0,8,1,2 --> 0
24,-29,-5,-11,39 --> 24
7,6,4,0,6 --> 7
2,8,2,3,2,7,6 --> 2
5311,4019,1581,8403 --> 5311
4,13,-32,37,1 --> 4
---
-9.7,17.3,-4.2,-6.3,2.7,11.2,-17.4 out -4.2
0.5,-1.2,-0.6,1.4,0.7,0.0 out -0.6
1.047,-0.550,-0.603,-1.347,-0.253,-0.205 out -0.603
-0.17,-0.06,0.13,0.04,-0.08,-0.02 out 0.13
1.527,-0.980,-0.038,0.158 out -0.038
120.2,-124.4,134.9,-34.7 out 134.9
---
Input:
104   47   82   41   66   87
105   41  151  197  127   48
Output: 197

Input:
6520  7898  7956  2369  7455
5032  2768  6562  5831  7886
4884  2872  5297  9894  7075
Output: 5297

Input:  975  -832  -369  -493   449
Output: -369

Input: 24  30  70  79
Output: 30

Input:
791    7  424  506  732  505
146  541  648  549  212  620
209  685  384  598  821  714
Output: 598

Input:
3726  7618  5941  7463  7252
3114  7738  8574  6217  6504
Output: 8574

Input: 127  181  110   57  241  197
Output: 57

Input: 7883  3934  8524  1005
Output: 3934

Input: 91  70  85  18  93  29  91
Output: 93

Input:   5   91   70  202  215  185
Output: 202
---
Input:
[[54 83 46  6  6 47 49]
 [47 56 61 54 78 46  6]
 [77 78 51 39 56 61 54]]
Output: 6

Input:
[[772 368 876 395 284 370]
 [749 436 647 246 977 388]]
Output: 388

Input:
[[-46 -11  -6  27]
 [ -7  -8  -8  -9]
 [ -7  -6 -12  -8]]
Output: -9

Input:
[[708 549 458 348 564 891]
 [149 526 536 195 321 468]
 [806 579 541 250 543 381]]
Output: 468

Input:
[[ -13 -837 -401 -583 -503  711]
 [-500 -565 -566 -636 -501 -489]
 [-522 -552 -637 -523 -474 -625]]
Output: -489

Input:
[[ 45  32 176 100  47   5]
 [183 230 104 106 202 222]]
Output: 222

Input:
[[8 6 5 3 3]
 [5 7 3 1 5]
 [6 7 3 2 4]]
Output: 5
---
-9.6	31.0	62.9	-54.3	-39.7	0.4 -> 0.4, -9.6

26.1	40.8	53.3	55.2	54.7 -> 54.7, 26.1

-54.9	32.4	57.7	-37.9	-16.9	-24.6	9.0 -> 9.0, -54.9

-57.4	-46.0	-19.7	-15.2	52.5	-44.8
0.5	-1.6	-2.1	-1.1	-1.9	-0.2
-> -44.8, 0.5

-26.5	-12.7	38.3	-43.0	-16.4	60.5 -> 60.5, -26.5

24.7	-13.0	-33.9	-38.5	58.2 -> 58.2, 24.7

29.6	-2.9	0.0	-49.8	-76.0 -> -76.0, 29.6

-68.2	8.4	-43.5	-25.7	49.2	26.4 -> 26.4, -68.2

2.3	-49.4	-7.8	68.5	20.3 -> 20.3, 2.3

-63.7	-29.0	-29.4	-8.4
-10.7	2.0	4.1	11.5
-> -8.4, -10.7
---
[[163 207 113 101 129  35]
 [135 202   7 105 183  91]
 [227 169 153 245  72 157]] Answer: 163

[[ 37 232 204 207  69]
 [139  87  11 174   2]
 [ 47  57 158  83 211]] Answer: 37

[[6087 4401 6735 2678 4143]
 [4275 4912 5650 5101 5682]
 [6097 8246 3089 5446 4209]] Answer: 6087

[[23 44 47 67 81 37 57]
 [39 55 65 44 81 67 26]
 [35 52 31 54 45 90 74]] Answer: 23

[[3902 8060 3772 4899 7598 8805]
 [2816 7922 6974 1989 4905 3588]
 [2044 1533 3662 7207 1418 7093]] Answer: 3902

[[416 709 235 594 428]
 [257 619 442 602 436]
 [878 482 429 242 369]] Answer: 416
---
[ 22 105 209 181  75 110]
105

[[427 680 650 529 441 598 645]
 [332 644 538 401 380 583 463]
 [759 366 215 640 481 385 246]]
215

[ 475 -243  699  734 -435 -759]
-243

[[1 1 7 5 6 7 8]
 [1 2 6 3 6 7 9]
 [6 5 9 1 9 7 1]]
9

[[ -97   -2  -43 -322   18]
 [-133  -66 -396  515 -690]
 [ -87  289  386 -840  392]]
-87

[[71 96 67 56 65 93]
 [60 35 56 61 23 44]
 [59 37 57 61 28 46]]
37
---
[ 77.1  21.7 -17.8  28.1] Answer: 77.1
[ 34.4  28.4  69.1 -26.9  70.5] Answer: 34.4
[ 60.0  -0.8  71.0   7.5 -62.1  64.8] Answer: 60.0
[ 72.5 -75.6 -26.6  -3.8  42.8  -0.3] Answer: 72.5
[ 44.2 -44.8  55.0 -26.2  65.9 -55.2] Answer: 44.2
[ 24.3 -38.1 -41.4 -69.2   1.4  13.9 -23.5] Answer: 24.3
[-39.3  64.0  57.9  61.8] Answer: -39.3
[-30.3  46.8 -25.1  65.4  44.3] Answer: -30.3
